Turns, then the turns between two rows, first turn first; the first pair answered
P (before => after):
-2.383 -1.502 -1.434 -2.152 -2.351 -1.650 -2.543 -1.971  0.512  3.322  2.137  2.670  0.489  3.117  4.280 -0.054  1.813  2.116 -1.870  0.550  2.270  0.692  3.090  2.978 -0.622  2.272  1.900  1.915 -2.164 -1.140 -1.705 => -0.403 -1.018 -0.425  1.783 -2.837 -0.393 -0.745 -0.688  0.116  0.748  2.040  6.231  1.192  3.053  1.353  0.882 -1.348  0.368 -3.194  3.782  0.986 -1.185  2.452 -0.102  1.032  0.565 -1.360  2.970 -3.886 -2.525 -2.781
-0.909 -1.504 -1.388  0.360 -0.402  0.094 -2.580  1.390 -0.898  0.470 -1.071  2.607  1.860 -0.038 -1.434  0.986 -1.662 -0.269 -0.359  2.412  0.798  0.221 -1.988 -1.148 -2.061 -1.536 -3.321  3.662  1.166  0.136  1.844 => -1.286 -1.432 -1.249 -1.051  0.168 -0.408 -3.457  1.050 -1.670  0.895 -1.165  0.535  1.808 -0.065 -1.534  0.576 -1.284  0.110  0.394  1.356  0.784  0.642 -1.119 -0.802 -1.708 -2.457 -2.772  2.863  2.593  0.989  3.032
-0.363 -2.043 -2.899  1.847  3.602  2.074 -2.458 -2.414  1.944  1.598 -1.702  0.755 -2.581  0.481 -1.112 -2.641  1.424 -0.715  0.233  2.695 -0.133  0.466 -2.349  1.785 -0.939 -1.049 -0.405  0.018 -2.811 -0.305  0.961 =>  0.294 -1.769 -2.596  2.470  3.909  2.280 -2.381 -2.140  1.373  0.672 -1.960  0.838 -2.166  0.507 -2.355 -2.374  0.381 -1.301 -0.022  3.129 -0.665 -0.079 -2.212  0.726 -0.329 -2.154 -1.372 -0.216 -2.326 -0.046  1.208
-0.524 -0.681 -1.283 -0.157  0.149  0.959 -2.218 -1.923  2.420  2.060 -1.533 -1.346  0.005 -0.621 -0.906 -1.197  1.630  0.264  1.735 -1.076  1.398  0.818 -1.016  0.677 -1.116  1.344  1.055  1.146 -0.364 -1.210 -0.865 =>  0.293 -0.426 -1.067  1.817 -0.182  1.696 -1.075 -1.256  2.745  1.108 -1.613  0.838  0.199 -0.560 -1.836 -0.794  0.531 -0.385  1.069  0.453  0.822  0.204 -1.497 -0.437 -0.837  1.320  0.107  1.656 -1.705 -2.041 -1.667
L (before => after):
 2.598  2.102 -0.129 -2.854  2.166  1.666  0.033  0.295 -0.322 -0.232  2.583  0.687 -3.239 -1.835 -1.870 -5.270  1.377  0.615 -0.886 -0.015  0.450 -0.876 -0.210 -2.284  1.201 -0.133  1.337  0.307 -3.289 -0.731  0.025 =>  2.569  2.100 -0.121 -2.759  1.966  1.593 -0.085  0.228  0.018  0.190  2.788  0.798 -3.478 -2.181 -1.286 -5.306  1.692  0.830 -0.748 -0.179  0.390 -0.625 -0.337 -1.841  0.549  0.564  1.493  0.326 -3.641 -0.949 -0.215
-1.114 -0.783 -0.143 -0.378 -0.902 -1.592  0.430  0.714  0.950  1.735  0.422 -1.384  1.296  0.041  2.357  0.607  0.415  1.893  0.837 -2.439  0.855  0.709  2.210  2.533 -1.042  2.728  1.111  0.354  1.736 -0.122  0.799 => -0.510  0.228  0.074 -0.504 -0.375 -1.704  0.719  0.399 -0.557 -0.222 -0.268 -2.514  2.685  0.879 -0.595  0.825 -1.232  0.683  1.224 -2.099  0.799 -0.243  3.333  0.169  1.114 -0.470  0.615 -0.701  3.039  0.730  2.456
-3.341  1.288  1.984 -1.063 -1.693 -1.342  1.302  0.384 -4.415  0.143  0.293 -1.811  2.692 -0.222  2.900 -0.015 -1.186  2.231  0.722 -3.796 -1.497  0.447  1.937  1.613  1.727  0.409 -1.628 -2.096  2.973  0.399  1.279 => -2.409  1.676  2.612  0.461 -2.129 -0.930  2.484  1.132 -4.994 -0.978  0.532 -0.313  2.860 -0.205  2.162  0.224 -2.464  1.968  0.193 -2.692 -2.064 -0.113  1.642  0.201  2.813 -0.065 -2.735 -1.825  2.266  0.002  0.650
 1.017 -0.061 -0.178 -0.770  0.303  1.161 -0.899 -0.033  0.325 -0.233  1.455 -0.418 -1.897 -2.217  0.460 -2.445  0.426 -0.107 -1.136 -0.147 -1.284  0.419 -2.100 -0.024 -0.232 -0.298 -0.414 -0.506 -0.695 -0.550 -0.453 =>  0.608  0.056 -0.554 -1.475  0.686  0.800 -1.184 -0.450  0.101 -0.160  1.137 -1.365 -1.870 -1.923  0.251 -2.430  0.847 -0.135 -0.765 -0.358 -0.989  0.718 -1.722  0.152 -0.122 -0.874  0.052 -0.738 -0.131  0.001  0.120
N (before => after):
-0.597  0.158  2.111  1.502 -1.596 -0.446  1.185 -1.238 -1.668 -1.559  4.284 -0.044 -1.354 -0.251  2.965 -0.546  0.953  2.652 -0.220 -2.742  0.051 -0.063 -0.050 -0.754  2.326  0.837  3.493 -0.540  0.779  1.225 -1.851 => -0.631 -0.265  0.716  2.131 -0.352  0.777  1.512 -2.117  0.684 -0.154  3.280  1.046 -1.927  0.785  2.065 -1.315  2.065  1.345 -1.257 -1.117  0.870 -0.186 -1.163 -1.131  1.238  0.940  4.502  0.600 -2.083 -0.055 -2.838
 0.417 -1.681 -2.040 -2.020  0.209 -0.958 -0.233 -1.556 -2.454  1.749 -0.825  0.413 -0.093 -2.869 -1.234  2.352  0.454  4.496  1.330  2.383 -1.380 -0.467  2.997  1.178  1.343  0.632 -0.181 -0.440  0.834  1.499 -1.682 =>  0.396 -1.493 -2.063 -2.257  0.818 -0.544  0.316 -1.689 -2.692  1.482 -0.175  0.950 -0.990 -2.654 -0.993  1.962  0.892  5.172  0.721  2.047 -0.984 -0.531  2.814  0.618  1.822  0.905  0.422 -0.787  0.097  1.609 -2.441
-0.344 -2.644 -1.126  3.641 -0.747  0.397  0.217 -3.147  2.787  2.502 -2.533  4.256  3.379  1.005 -1.428  1.018 -1.351 -2.780 -0.936  1.902 -0.598 -0.234 -0.625  1.248 -1.760  0.031 -0.791  3.411 -0.490 -2.903  1.044 =>  0.071 -2.129  0.567  3.023 -2.115 -1.643 -0.800 -2.081  0.187  0.820 -1.906  2.735  4.833 -0.298 -0.558  2.630 -2.827 -1.775  0.746  0.241 -2.256  0.038  0.725  1.906 -1.169 -0.072 -2.653  2.551  3.656 -1.275  2.795

Each pair is two turns apart.
 0.887  0.600  0.899 -1.071  0.310  0.053 -0.032 -0.001 -2.336 -0.923  1.189 -2.475 -0.915 -1.422 -0.758 -1.076 -0.278  1.441  0.620 -1.722 -0.416  0.104  0.277 -0.510  2.022 -1.374 -0.065 -1.896  1.592  1.247  0.611 =>  1.293  0.593  0.627 -0.210  0.800  1.208  1.578  0.168 -1.510 -0.504  1.841 -0.016 -2.180 -0.856 -0.609 -1.982  0.305  1.308 -0.966 -0.741  0.309 -0.301 -1.243 -1.553  2.226 -0.678  0.402 -1.697 -1.626  0.096 -1.550 | N then L
-0.260 -0.361  0.478 -0.189 -0.916 -2.908  0.097  1.110 -1.543 -1.906 -0.948  0.331  2.659  0.135  0.615  1.336 -1.519 -0.010 -0.260 -1.498 -0.737 -0.420  0.970 -0.086  1.206 -0.625 -0.559  0.715  1.473  1.281  1.419 => -1.146 -1.179 -0.190 -0.359 -1.417 -2.668  0.375  1.063 -0.123 -0.574 -0.867  1.485  1.980  0.582  2.688  1.817  0.051  1.037 -0.828 -1.873  0.107  0.300  0.410  1.341 -0.209  1.590  0.372  1.626  0.386  0.431  0.232 | P then P
 0.912 -1.268  0.862 -1.277  4.427  1.023 -3.251 -1.092 -0.508  0.807 -1.998 -2.936  0.205  0.700 -0.399 -1.177  0.002 -1.353 -1.432  3.348 -0.299  0.395  2.009 -1.597 -1.522 -1.761 -0.216  0.837  0.404 -1.108  0.824 =>  1.554 -1.852  1.543  0.682  3.673  1.739 -2.532 -0.188  0.212  1.034 -1.101 -0.074 -0.802 -0.412  1.326 -0.860 -0.066 -0.624 -2.462  4.045 -0.846  0.508  0.654 -0.791 -2.689  0.535 -1.207  1.890 -1.585 -2.358 -1.214 | L then L
-0.792 -1.420 -0.099 -0.470 -1.273  0.306 -1.370 -0.782  0.638  0.981 -1.901 -1.600  1.939 -0.314  0.161  2.187  0.180 -0.403  1.148  0.663 -1.482 -0.605  1.383  1.159 -1.276 -0.717 -0.466 -0.110  1.898  0.512  2.534 => -0.549 -1.081 -0.311 -0.061 -1.246  0.367 -0.607 -0.594  0.847  0.447 -2.165 -1.333  2.562  0.494 -0.577  2.403 -0.401 -0.961  1.009  1.033 -1.171 -1.081  1.806  0.515 -0.646 -1.463 -0.253 -0.074  1.703  0.565  2.580 | P then L
-0.165 -0.208  0.851 -1.098 -0.427 -0.371 -0.817  0.318 -1.152 -0.672  2.219 -0.537 -1.803 -1.726  1.775 -0.755  1.613  2.363  0.250 -2.351 -0.362 -0.144 -1.715  1.751  0.306  1.697 -0.915 -0.614  0.790 -0.917 -1.080 => -0.617 -1.097 -0.448 -0.165  0.639  1.331 -1.106 -0.714  1.349  0.643  0.848  0.167 -2.281 -0.858  0.615 -1.488  2.555  0.665 -0.460 -0.568  0.452 -0.178 -2.568  1.863 -1.076  1.478 -0.167  0.892 -1.844 -2.191 -1.538 | N then N
-2.660  1.257 -0.276 -0.033  1.639 -1.170  3.648  0.950  0.286 -1.837  0.650  1.832 -1.538  1.710  2.212  0.340  0.735 -1.095 -0.148 -0.788  0.473  1.481 -0.402  0.350  1.777  3.186 -0.594 -1.844 -0.998 -1.665 -2.253 => -3.052  2.067 -0.901 -1.643  2.795 -1.752  2.859  0.212 -0.300 -2.184 -0.107 -0.687 -1.101  2.393  0.441 -0.113  0.793 -1.749  0.678 -1.212  1.068  1.145  0.790 -0.658  3.064  0.619  0.078 -2.812  0.741 -0.095 -0.242 | L then L
 0.696 -1.276 -3.342  0.207  1.107 -0.405 -1.543 -1.065  2.179  1.601 -1.402 -1.004 -1.237 -0.213 -2.410 -1.270  2.369  0.458  0.827  1.748  2.169  1.263 -1.433 -1.083  0.317 -1.131  0.608 -1.774  1.899  0.276  1.023 =>  1.105 -1.538 -3.541  1.762  0.766  0.143 -0.728 -0.646  2.732  1.962 -1.488  0.976 -1.171 -0.132 -2.491 -0.908  1.894  0.209 -0.012  3.017  2.083  0.910 -2.254 -1.499  0.051 -0.270  0.121 -0.882  0.187 -0.603 -0.482 | P then P
 1.779 -0.740  0.148  1.078  3.381  1.409 -2.880 -2.058 -0.878 -0.061 -2.146 -2.564  0.386 -0.369 -6.164 -1.008 -2.394 -3.820  2.123  2.562 -1.575 -0.868  0.822 -1.513  0.681 -5.857 -2.196 -0.389  2.060  0.745  3.230 =>  2.840 -0.718  2.091  0.795  2.913  1.184 -3.793 -1.075 -2.498 -0.668 -0.295 -2.300 -0.926 -2.571 -4.635 -1.248 -3.030 -2.492  2.272  1.339 -3.084 -0.840  0.114 -0.482  0.648 -4.836 -3.814 -1.284  3.061  0.991  2.803 | L then P
